In the rows, 128 means zero.
These are runs of 8 systems, one row a step. Runs of the same system follow the same rule from any start.
seq 1, Novo (8 x 22):
[[124 104 145 114 124  72 163 178 117 121 107 152 123 106 194 134 166 134
  119 188 138 106]
 [ 73 140  82 142 112 102 107  95 100 134  91 112 138 162  75 106  85  98
  168 135 132 134]
 [180 115 127 153 127  99 131  98 109 131 162 128  85 132 111 165 180 188
   79 155 125 103]
 [ 77 120 138 171 120  93 131 174 111 138 119 167 127 104 162  86 119  86
  127 110 196 144]
 [143 181 104 146 127  78 157 102 112  97  87 112 144 159 123 157 111 143
  134 173  67 119]
 [116  34 108 102 123  86 102 128 113 168 133 123  93 116  89 124 146 132
   99 135 160  94]
 [117 186 129 220 128 108 142 115 120 100 156 144 129 162 125 121 118 127
  110  84 157 153]
 [137 105 149 114 123  64 164 165 127 134  78 136 127 121 181 151 161 130
  108 181 101 110]]
seq 2, rilo:
[[147 137 181 157 123  89 166 130 127 149  82 137 115 147 169 164 175 148
   86 142  87 132]
 [102 100  93 116  90 141  77 129 126 165 107 119 111 118  70 120 130  86
  168 149 161 169]
 [162 147  90 139 142  96 157 123 147  56 194 109 135 163 119 147 125 167
  111 134 132  91]
 [ 68  87 185 121 130 127 138 123  93 170  97 158 106 138 167 101 170 145
  126 126 143 106]
 [149 186  92 195 101 102 110 113 112 133  96 126 129 123  85 147 104  99
  136 142 117 182]
 [161  63 101  77 124 100 127 165 150 109 170 121 111 101 129 143 159 145
  112 173 155  91]
 [ 52 142 133 154 152 123 135 101  91 115 130 144 140 164 132  78  90 126
  142  79 153 103]
 [184 140 156 171 123  85 140 121 119 159  89 138 108 104 136 171 150 141
   73 142  85 146]]
seq 3, favi, 8 rows:
[[134 108 123  68 123 178 130 101 154 109 174  94 123 177 111 151 174 173
  149 144 111 105]
 [112 184 158 159 119 206 128 107 128 116 167 144 122 157 137 121 164 149
  161 108 149 164]
 [159 195 128 133 105 150 142 130 129 106 100 126 142 126 150 160 150 135
  171 197  86 169]
 [114 136  80  82 123 165 100 106  99 103 144 119 129 113 102 111 119 138
  201 191 138 116]
 [139 178 137 134 170 168 137  87  86  88 169 142 135 114 148 108 105 177
  137 121 111  91]
 [157 158 161 132 139 170 118 150 105 143 117 165 125  41 177 115 124 124
  141 150 125 152]
 [147 156  85 110 144 125 110 137 123 114 104 118 161  75 109 113  43  88
  157 136 106 136]
 [151  86 133  55 172 147 126 126 135 120 158 114 143  92 136 110  86 147
  113 107 102  71]]
seq 4, legod, 8 rows:
[[124 107 116 162 125  76 145 177 134  93 180 155 116 124 154 115 149 129
  103 129 205 113]
 [ 74 145 136 160 130  60 169 119  95 116  82 137 139 183 157 119 120 132
  128 134 116 105]
 [143  77 108 142 122  68 108  98  85 171 110 132  85 110  89 144 148 151
   88 162 128 101]
 [141 132  85 184 127  69 135 148 135  85 188 132 123 134 112 126 117 127
   97 111 185 116]
 [ 94 117 161 144 133  60 182 151 125 117 102 141 134 171 186 128 156 140
   96 129 125  96]
 [ 90  86 105 152 118  70 105  95  79 175  87 128  97 139  79 120 126 123
  115 137 143 113]
 [179 125  87 168 127  70 142 123 141  95 177 116 111 142  96 162 140 153
   77 132 141 111]
 [ 81 101 152 155 121  77 164 168 132 115 143 153 123 157 179 109 162 125
  105 113 185 112]]
seq 5, nor, 8 rows:
[[ 96 102 126 160 112  38 158 154 145 134  86 123 136 176 135 137 129 100
   91 107 133 126]
 [104  96 100 156 103  67 117  97 121 157 103 108 107 185  66 147 141 122
  106 121 134 127]
 [126 107 113 176 104  84 137 127 140 118 171 127  96 182 106 145 180 145
   95 119 177 128]
 [ 87 128 135 175 102  55 162 158 127 117 109 143 124 179 156 131 166 117
  118 139 166 136]
 [103 131  99 168  96  53 134 106  94 139  78 124 108 171  97 145 146 125
  129 176 126 133]
 [130 113  84 170 112  74 122 104  94 115 165 130  86 151  91 137 164 160
  112 164 172 107]
 [115 146 122 195 127  56 163 147 101  93 150 156 118 141 161 122 149 143
  106 144 174 112]
 [120 135 110 180 121  32 140 131  83 136  72 142 119 122 132 132 117 116
  105 163 125 120]]
seq 6, Kazo:
[[147 159 151 151  89 124 136 133 144 158  65 122 122 147 133 173 168 113
  134 161  86 187]
 [142  97  81  80  98 143 106 148 148 112 161 107 112 128 101 145 172 131
  165 191 160 130]
 [ 88 166 146 123 143 184 145 107 107  86 172 143 134 162 159 103 142 167
  170 126 148 108]
 [135 163 181 157 124 139 133 118  81 165  77 165 109  86 166 131 154 140
  128 164 102 152]
 [166 148  66 129 109 105 104 151 120 110 125 125 130  72 103 137 105 102
  160 199 140 152]
 [133 127 111  81 169 141 145 126 117  69 184 124 147 113 152 103  99 164
  142 137 127  64]
 [107 142 174 149 165 153 120  98  76 168  95 154 126  87 148  92  86 130
  117  87 109 121]
 [195 149 109 157 126  95 118 153 150 137 103 121 136  75 110 153  87  89
   96 127  99 166]]
seq 7, legod, 8 rows:
[[198 178 139 144 118 157 122 142 153 137 110 125 136  79 131 162 119 109
  121 136  89 186]
 [115 105 111  56 121 158 121 181 168 107 137 115 155 106 144 109 115  92
  177 152 146 135]
 [110 155 141  88 161 194 130  74 115 117 130 112 149 153 122 112  94 157
  160 102  79 102]
 [176 131 171 137 137 187 100 123 127 180 126 143 108  58 129 134 133 128
  107 100 112 160]
 [140 162 105 119 113 149 121 179 182 102 125 117 170 111 128 127  86  68
  166 126 134 180]
 [115 110 145  34 143 177 142 122 152 116 117 101 154 150 149 131 128 147
  160 141  80  98]
 [123 130 149 127 145 212  88  80 105 167 145 131 113 101  92 103 109 133
  137  76 129 142]
 [193 183 145 148 117 163 128 157 178 118 128 125 144  98 140 159 124 103
  123 114 100 189]]
seq 8, ganer:
[[114  98 147 129 155  92 128 142 120 158  89 133 149  98 136  99  65  90
   90  70 117 112]
 [166 106 135 138 141 102 124 139 172 154 117 108 142 120 103 146  85  95
   67  58 101 140]
 [118  86 130 120 123 109 137 172 199 131 142 105 148 162 122 129 118  84
   96  60 149 141]
 [ 92 121 149 122 118 127 148 124 178 134 111  98 150 220 118 143 129 110
  121  65 101 142]
 [120 107 142 122  96 162 116 108 173 161 121 100 112 195  85 162 179 123
  129 106 116 167]
 [109 149 109 136  93 169 124 119 159 102 169 112 121 198  97 146 170 135
  166 131 158 164]
 [102 147 136 118 102 151 149 110 123 106 133 123 115 194 141 148 201 166
  169 182 126 130]
 [104 149 118 129 104 167 107  85  77 139 119 138  99 135 109 126 169 157
  184 196 137 137]]
seq 9, favi (8 x 22):
[[148 124 177 155 140 101 151 136  90 146 119 168 100  84 187 134 172 163
   92 160 125 109]
 [109 138  93 170 112  88 100 146  98 148  93 146 126  84 104 103  88  73
  144 143 163 159]
 [144  97  99 103 157  50 152 126 119 103 125 112 142 130 127 135  94 147
   94 145  99  60]
 [ 90  69 163 134 141 133 113 135 106 174 140 156 103  99 136  88 135 127
  100  79 182 109]
 [153 155 139 194 124  70 145 140 147 141  89 130 138 131 129 146 102  96
   74  88 104 160]
 [130  47 104  78 105  81 122 174 163 149 114 110 119 124 118 142 152 102
  118 160 146 119]
 [ 73 112 121 149 133 113 135  97 130 124 145 115 130 202  95 107 111 127
  112  58 147 110]
 [155 111 182 154 113 109 154 132 142 158 117 136  99 153 156 169 201 156
   77 130 111 138]]
seq 10, nor:
[[130 186 116 171  89 161 121 107 139 116 139 119 119 177  98 154 165 131
  166 148 135 186]
 [125  99 131  94 103 119 145 161 130 114 138 137 111 130 166 142 200 152
  153 209 150 116]
 [ 68 186 117 151 127 134 135  96  70 103 112 145 136 151 137  97 115 139
  190 164 136 124]
 [185 154 130 149 127 124 125 101  84 135 129 144  97  85 131 162 160 174
  117 193  99 123]
 [122 129  95 136 142 116 113 154  95 102 163 159 124  62 138  83  96 115
  150 153 191 112]
 [163 178 122 139 165  94 163 120 118  86 115 127 159 113 154 137  79 145
  107 134  73  96]
 [136  76 132 119 160 109  98 113  86 178 111 142 109  55 114 104  93 127
   93 108 128  97]
 [168 159 105 164 146 132 119 136 163  98 174 116 151 112 100 124  64 103
  100  60 139 146]]
seq 11, rilo:
[[134  70  98  79 148 127 107 130 101 120 175 134 108  81 123 108 130 156
  130 161 162  70]
 [ 97 174 148 191 161 119 145 115  88 107 138 161 140 118 161  84  84 131
  118  81 146 118]
 [167 113 150 137 123  83 131 163 132 172  69 143 120  65 152 149 129 103
   93 151 101 148]
 [125  94  72  97 132 130  87 139 148 125 149 106 143 103  76 105  65  84
  143 102 154 128]
 [150 123 155 131 169 115 163 126 151  98 167 122 142 154 152 133 113 161
   70  67 107  85]
 [ 92 104 188 137 116 152 118 134 136 199  75 142 122 129 138 119 143  94
  116  80 126 169]
 [171 152  88 136 101 121 119 143 189 110 130  89 144 151  81 169 110  94
  129 127 108 175]
 [113  68 137  57 133 149 141 128 161 115 171 104 125 175 134 135 166 158
  131 123 133  82]]
seq 12, Novo (8 x 22):
[[120 155 100 152 154 152 108 105  79  97 188 150 125  89 116  85  87 145
  145 119 170 105]
 [136 149 175 135 167 128 145 102  71 142 102 155 124  88 177 113 115 163
  110 131  90  94]
 [145 117 114 129 141 110  95 126 112 171  81 127 132  60  95 113  64  84
  114 110 106 142]
 [185 130  99 133 165 100 134 124 147  88 178 108 142 109 109 137  79 144
   83  91 113  89]
 [ 93  84 177 112 162 109 156 141 143 138 120 134 147 144 167 105 105 123
   88  58 123  93]
 [141 146 148 144 119 120 135 122 171 153  76 100 150 165 109 157 104  94
  103  80  71 170]
 [170  78 109  90 115 110 134 176 206 116 161  96 131 140 115 164 148 114
   98 121 132 133]
 [ 73 126 138 118 122 153 153 142 170  94 162 117 151 208 144 112 141 120
  153  81 158 131]]
seq 13, zeli (8 x 22):
[[166 110 134 100 132 130 120 168 112 140 119 153 119  38 166 127 139 127
  132 188 131 126]
 [ 92 155  84 120 152 129 120 114 103  91 134 125 162 122 112  84  50 111
  167 116 136 106]
 [165 116 155 107 166 149 134  76 101 141 148 123 111 114 126 140 130 191
   91 117  78  79]
 [125 119 155 149 136 156 101 154 137 160 139 157 127  65 138  92  99  85
  112  66 169 161]
 [181 150  96 111 147 101 149 146 175  92 122  95 169 125 121 156  70 113
  108 117  75 122]
 [ 89  41 143  66 141 138 121 122 146 160 136 109 122 158 113 111 132 132
  117  85 135  89]
 [147 168 143 185 115 165 121 105 164 131 153 118 125 165  93 148 131 121
  109  63 123 180]
 [165  96 146  87 103 123 144 191 189 134 118 120 132 116 164 163 171 112
  116 154 120 148]]
seq 14, zeli:
[[113 131 126 124 163  93 148  72  88 122 106 114 136 164 114 123  91 160
  110 111  78  71]
 [143  85 157 161 136 128  98 116 104 185 142 151  85  85 110 118 143 133
   74  85 155 133]
 [162 159 111 174 130  83 147 184 171  89 147 131 158 105 143 132  90  86
  100 103 148 154]
 [101  74 127  78 141  72 159 135 146 127  91 102 149 170 141 133 118 127
  107 122  92  77]
 [ 99 105 134 167 115 128 102  83 119 173 129 119  99 174  67 127 140 126
  104  72 148 144]
 [184 140 136 171 106 105 148 173 172 115 159 135 113 123 147 169 178 129
   88 136 148 163]
 [ 66 113 123 109 110  85 159 177 150 111  89 124 161 168 169 117 130  88
  157 148 142 130]
 [107 132 107 142 112 106 123  63  96 144  96 107 110 193  73 151 149 155
  138 154  98 122]]
seq 15, Kazo (8 x 22):
[[100  73  95 119 120  77 131 157 172 117 146 103 142 175  97 124 116  95
  108  85 162 116]
 [ 87 104 156 130 130 117 152  97 145 139 122 106 128 222 121 137 147 148
  100  73 111 107]
 [114 102 150 171  91 117 115 115 135 181 110 129  88 171  97 150 187 120
  102 108 145 167]
 [118 132 103 155  84  93 144 157 165  97 148 119 119 187 121 156 183 119
  138 156 167 157]
 [ 74 108 134 109 111 116 149 114 102 119 129 131 111 188 148 125 190 164
  155 173 145  96]
 [106 166 131 183 109 133 121  78  66 145 117 149  91 149 112 130 171 160
  148 165 137 141]
 [159 154 107 178 111  84 134 148  99 103 151 158 102  95 147 143 169 145
  121 197 165 132]
 [ 89 132  93 131 140  79 140 134  75  91 129 149 132 115 150  93 110 135
  156 179 162  82]]
seq 16, ganer (8 x 22):
[[174  63  97 117 130  85 111 115 138 145 160 112  96 114  81 155 142 149
   75 130 135  96]
 [ 76 126 132 185 132  99 140 144 122 111 162 153 131 158 143  90 120 115
  113  73 195 124]
 [133 146 145 164 111  60 160 122 129 144  60 122 129 170 136 166 145 125
   97 141  77 143]
 [113  70  76 113 100 103  82 122 131 162 125 107 104 132  56 129 128 100
  130 140 162 135]
 [125 143 112 169 140 106 153 104 128  77 192 121 126 187 114 131 135 169
   98  91 152  97]
 [ 92 108 168 162  96  91 146 143 115 165  83 155 101 153 161 136 194 128
  111 147 147 144]
 [120 155  66 158 104  99 102  97 103 126 100 110 126 147  61 137  99 104
  158 160 123 153]
 [157  85  99 116 133  91 135 122 124 105 187 118  98 141 109 148 169 177
   96 155 149  76]]

Which system made each run below?
seq 17 (2 x 22):
[[ 93 184 134 133 148 163 156  97 123  73 154 124 155 187 144 109 108 156
  161  99 116 108]
 [133  89 183  92 122 154 121 113 117 197  77 132 101 109 140 144 173 144
  116 147  87 134]]
 | Novo
seq 18 (2 x 22):
[[206 119 109 107 117  96 136 169 172 120 121 110 131  94 132 178 144 122
  105 174  95 137]
 [ 60  96 103  91 129 149 114 140 141 114 156 119 147 151 112  83  99 101
  170 100 179 115]]
 | favi
seq 19:
[[ 62 140 149 156 136 112 133  89  50 145  92 158 112 140 145  95 133 150
  149 145 136 103]
 [186 179 105 194 113 112 112 110  99 131 131 142 102  90 102 152 138 138
  119 166 127 165]]
 | nor
seq 20 (2 x 22):
[[131 137  66 142 112  70 127 148 158 105 108 101 156 149  89 139  78  80
  131 130 125 147]
 [117  70 127  96 131 101 147 108 135 119 160 109 108 188 120 145 174 174
  102 132 131  74]]
 | zeli
seq 21:
[[158 117 166 144 126 173 113  80 121 169 149 127  86 139  99 154 180 174
   96 105 110 134]
 [116 132 132 148 101 148 121 192 159 118 153 153 131 109 154 111 154  88
  150 124 197 177]]
 | nor
seq 22:
[[153 159 148 139 148 120 174 174 160  67 176 142 151 127 196 130 131 145
  108 113 136 114]
 [ 68  94 150  96 130 115 121 128  91 179  50 137 137 112 143  96 107 101
  152 140 111 117]]
 | Kazo
seq 23 (2 x 22):
[[ 93 113 144 188 105  75 139 163 146 150 109 145 125 155 136 119 139  84
   96  82 174 159]
 [114  90 121 128 103  49 149 135 144 148  72 103 127 182 111 162 150 115
  101 148 105 123]]
 | favi
seq 24:
[[101 152 161 154  96 131 134 172 130 151  79 156 131 111 173 125 158  89
  160 159 147 184]
 [125 134  67 113 118  91 113  91 110 122  88  94 141 154  70 143  92 119
  155 171  91 118]]
 | favi
seq 25 (2 x 22):
[[132 186  83 104 130 137 136 114 121  77 114 108 163 137 124 133  89 129
  187 181  90 127]
 [139  72 148  61 147 163 117 113 108 147 152 132 102  92 140 124 158 177
  128 155 120  81]]
 | ganer
seq 26 (2 x 22):
[[ 67  89 155 127 149 133 129 114  85 139 152 157 107 128 150  82 142 151
  123 103 176  84]
 [127 195 138 211 121  89 144 108  98 135  78 142 129 144 127 140 115 118
  115 124 101 164]]
 | Kazo
seq 27:
[[ 91 150 174 131  97 166 140 124 154 157  77 121 133 187 139 144 164 112
  155 116  99 180]
 [150 142  95  99  93 178  98 104 154 126 137  94 123 154  72 161 151 127
  171 163 109 164]]
 | ganer
seq 28 (2 x 22):
[[ 69 130 119  79 123 141 153 144 154  88 119 107 169 190 151 116 123 117
  180 139 125 114]
 [121 110 141 107 105 174 109  76 130 168 116 106 101 179  86 157 182 158
  143 141 101 141]]
 | Novo
seq 29, 2 rows:
[[ 60  92 151 128 103  97 132 132 130 174  63 123 130 180 124 117 137  92
  132 108 131 143]
 [156 109  88 128 107 114 109  83 137 138 135  90 103 175  53 172 154 148
  115 144 110 126]]
 | legod
seq 30 (2 x 22):
[[174 131 140  77 150 140 141 127 109 114 121 129 130  77 166 143 136 169
  132 188  76  91]
 [106 139 114 133 141 180  85 119  96 138 149 147 131  73 107  77  75 105
  165 103 168 142]]
 | favi
seq 31, 2 rows:
[[146 214 125 182 131  96 155 107  92 101  93 140 140 131 148 144 111 139
  136 167  87 140]
 [115  66 122  96 133  90 111 131  77 161 107 147 102  70 134 107 135 137
  125 180 145  88]]
 | zeli
seq 32 (2 x 22):
[[ 73 102 174  78 155 182 125 110 111 158 105 135 140 131 155  85 112 130
  151  90 115 108]
 [183 166 119 148 128 170  93  89 134 151 124 111 122  99  72 151  99 121
  119 106  89 171]]
 | zeli
seq 33, 2 rows:
[[124 166 150 128 166 193 126  68  99 115 162 127 132 138 123 107 101 171
  138  88 103 104]
 [172 149 174 160 126 154 120 155 131 169 105 156 119  56 156 133 131 106
  105 116 119 178]]
 | legod
seq 34, 2 rows:
[[ 92 121 165 120 127  83 181 143 147 122  80 121 151 193 177 142 151 129
  115 122  93 111]
 [ 99 101 122 155  91 103  98  95 107 189  79 122  96 155  74 141 153 111
  125 136 134 160]]
 | zeli
seq 35 (2 x 22):
[[166 148 168 170 110 138 136 152 185 151 116 126 133 137 134 164 145 103
   88  81 109 189]
 [108 109  94  92  96 122 125 170 192 112 116  95 155 169 113 140 123  78
  162 134 137 160]]
 | ganer
seq 36 (2 x 22):
[[ 84  61 147 118 136  82 150 163 129 132 142 146 120 140 164 106 154 132
   97 109 177  85]
 [ 95 146 117 184 127  72 132  83  97 141  90 117 130 182  88 128 101 122
  109  99 109 126]]
 | legod
seq 37, 2 rows:
[[ 81  95  94 143 116 103 109 132  86 122 158 149 102 122 115  94 143 130
  150 158 210 107]
 [140 191 122 184 145  81 165  97  91  85 132 138 128 155 143 144 130 168
  111 148 101 107]]
 | legod
seq 38, 2 rows:
[[126 143  92 173 118  63 155 175 153  71 164 134 142 154 138 130 128 108
  115 127 180 131]
 [ 79  94 139 113 125  64 159 120 108 144  71 121 130 181 141 128 140 136
  121 146 102  91]]
 | ganer
seq 39:
[[169 132 131 166 102 116 127 121 176 147 129 103 114 167  86 179 157 120
   88 101 108 172]
 [113  87 126 106  93 105 144 193 187 117 143 123 130 155 151 142 181 101
  130 145 174 147]]
 | zeli
seq 40:
[[111 131 145 136 167  87 165  97  91 106 134 136 128 156 154 118 121 178
   97 116 104  60]
 [127 101 140 185 132  77 112 125  86 180 104 158  95  83 118 116 122 114
   76 106 154 130]]
 | legod
seq 41, 2 rows:
[[ 77 174 168 154 105 139 159 142 135 123  79 138 151 182 173 127 151 111
  161 130 118 168]
 [140 120 104 117  93 112 109 105 107 163  75 115 103 125  92 161 162 130
  154 209  99 148]]
 | zeli
seq 42:
[[113  99  59 136 111  58 114 151 134 111 128 113 131 134  85 119 101  88
  131 142 170 123]
 [130 110 134 118 150  91 167 110 133  90 162 113 130 185 141 144 145 180
   92 117 107  65]]
 | legod
seq 43:
[[158 117  97  78 100 154 126 130 170 105 152  95 123 161 105 169 176 149
  158 183 114 136]
 [ 77 111 137 115 114 189 111 127 125 126 176 142 112 147 127  97 171 139
  167 123 191 137]]
 | Novo
